[[  4  -1  -1  -4   9   3]
 [-53 -11  -8 -32 -51 -48]] Out: -11

[[ -2   8  -3 -10 -17  -9 -47]
 [ 41  -7  -5 -34  21   2 -14]
 [ 39 -10  -4 -34  22  -1 -11]] Out: -7

[[  1  18  -6  39]
 [-48  18 -18 -12]] Out: 18

[[-43 -21  11  19  32  -7]
 [  7  21 -12  -5 -19   7]] Out: 21

[[ -3   6  13 -23   9  13]
 [ -2  14  22 -28  15  27]
 [  2 -20 -40  25 -34 -38]] Out: 14

[[-13  10  28 -14 -22]
 [ -4  -8  11 -27 -47]] Out: -8

[[28 31  6 10  4  2]
 [ 6 42  2  5  4 30]
 [22 26 12  8  4  5]] Out: 42

[[  0 -26  -4 -40 -40  30]
 [ -9  18 -21   1  27 -22]] Out: 18
---
2441  2407  2743  2769  2438  2401
6626  7337  4399  7759  6626  6398
2115  2064  2512  2485  2072  2058
out 2441

929  169  150  140 out 929

1  2  7  6  6  1  6 out 1

8437  5123  3123  8600  5042  4994 out 8437

 18   25   13  -34   35    4   22
-11   19   47   36   15   23  -14
out 18

4405  1110  9195  5338 out 4405
---
[[-19  -7  36 -10  -8   7]
 [  4  17  42 -16  -7  16]] Answer: 42

[14 30 22 53 28] Answer: 22

[-35  20  49 -11] Answer: 49

[[ 16 -34 -13 -13 -37  23]
 [ 23  12 -18 -10 -45  23]
 [ 23  34 -11 -11 -29  23]] Answer: -11

[[ -9   4   8 -41  28]
 [-15 -17 -20  51 -48]] Answer: -20

[ 28  -6  22  17 -25  -2 -54] Answer: 22

[[ -9 -12  -6  27 -12]
 [  6  14  12 -49  25]] Answer: 12

[[  4  26   1 -18  27]
 [-11 -31 -17   4  -7]
 [-10  24 -50 -23  -8]] Answer: -50

[48  1 -5 39] Answer: -5
---
[ 14 -18  52  -4 -16] >> 14, -16

[[ 13  18  -3 -13  -1  16  15]
 [-14 -44   3  -7 -13  -6 -13]
 [-19 -50   0 -18  -9  10  -3]] >> 13, -3

[[-16 -27 -13 -47 -22]
 [-28 -36 -35 -37 -51]] >> -16, -51

[-42 -32 -36   5 -26  10 -48] >> -42, -48

[ 12  39 -36 -22 -11 -45] >> 12, -45

[ 0  2 -4 55] >> 0, 55

[[  4 -27  12 -18 -15]
 [-26  26 -10 -21 -27]
 [-17 -26 -29 -36  42]] >> 4, 42
---
[[ 47   6  10  33   9  14]
 [-15  16  -4   0 -28 -35]] Answer: -4

[ 36 -14   5  40 -30] Answer: 5

[[ 31  40  38  42]
 [ 13  40  23  28]
 [-13  30  -7   7]] Answer: -7

[ 43  -2 -20   2] Answer: -20

[-35   9  17  51 -26  -5  37] Answer: 17

[-33 -23  56  20] Answer: 56

[[  7  19  13  10 -42  18]
 [  8  16  14  13 -42  20]
 [ 18 -10  -8 -12  54  17]] Answer: -8
---
[-13 -55  -9 -20] -> -9

[[ 29 -44   2 -50  -1]
 [-49  -6  -1   9  21]] -> -50

[-48 -51 -53  28   7  -3   8] -> -3

[[ 45  16  19  10 -41 -34]
 [ -2  10 -56  19  11 -44]
 [ 50  -2   5  12 -49 -22]] -> -41

[[ 43   0 -19  -2]
 [  0 -34 -27 -12]
 [  2  -6   4  15]] -> -19

[-33  55 -29  41 -46] -> 41
---
[[-12 -27  34 -34  -8]
 [-36  37 -19 -48 -14]
 [  2  11  16 -45 -33]]: 16

[[ 32  16  21  14]
 [ 46 -32 -33 -27]
 [ 14   5   7   5]]: 5

[[-11   4 -32  20  -4 -18]
 [-30  20  24  14  13   4]
 [ 16  21 -35  25  20  53]]: 25

[[ 44 -27 -13   4]
 [ 17  10   8  42]
 [ 47 -26 -14   8]]: -26

[[-11  17  18 -20]
 [ -3  -5  11 -30]
 [-46   2  16  -7]]: 2

[[-12 -10 -30 -21   9]
 [ -9 -18   2  19 -51]
 [ -7  -2   6   9  11]]: 6

[[-1 -2 -3 -3 -2  0]
 [55  2  2  4  1  0]
 [21 -3  0 -2  0 -1]]: -2

[[ 33 -25 -20 -19 -26 -32 -23]
 [ -4 -16  24  20 -17 -19 -16]
 [-34  43 -13  14  50  56  40]]: 50
---
[[-0.60, -0.27, -0.25, 1.90], [0.04, 1.36, -0.25, 2.15], [0.04, -0.27, 1.31, -1.92]]: -0.25
[[0.16, -0.02, -0.07, -0.09, -0.04, -0.03], [0.18, -0.03, -0.12, -0.04, -0.01, -0.14], [0.07, -0.06, -0.11, 0.04, -0.03, 0.03]]: -0.04
[[-0.02, -0.01, -0.15, -0.05], [-0.02, -0.06, 0.13, 0.02], [-0.03, -0.07, 0.03, -0.01]]: -0.15
[[-0.556, -0.180, 0.164, -1.443, -0.493, 1.338, -0.534], [-1.341, -0.075, 0.019, -0.076, 0.289, 0.401, -1.110], [-0.593, -0.572, -1.616, -0.264, -0.314, -1.135, -0.955]]: 1.338
[[-0.11, 0.06, 0.15, 0.17], [-0.11, -0.08, -0.02, -0.12], [0.15, -0.09, 0.16, -0.08]]: 0.15
[[-65.1, -111.3, -160.7, -106.9], [-123.0, 52.3, -9.6, 56.8], [-140.7, -81.9, 131.4, -168.6]]: -160.7
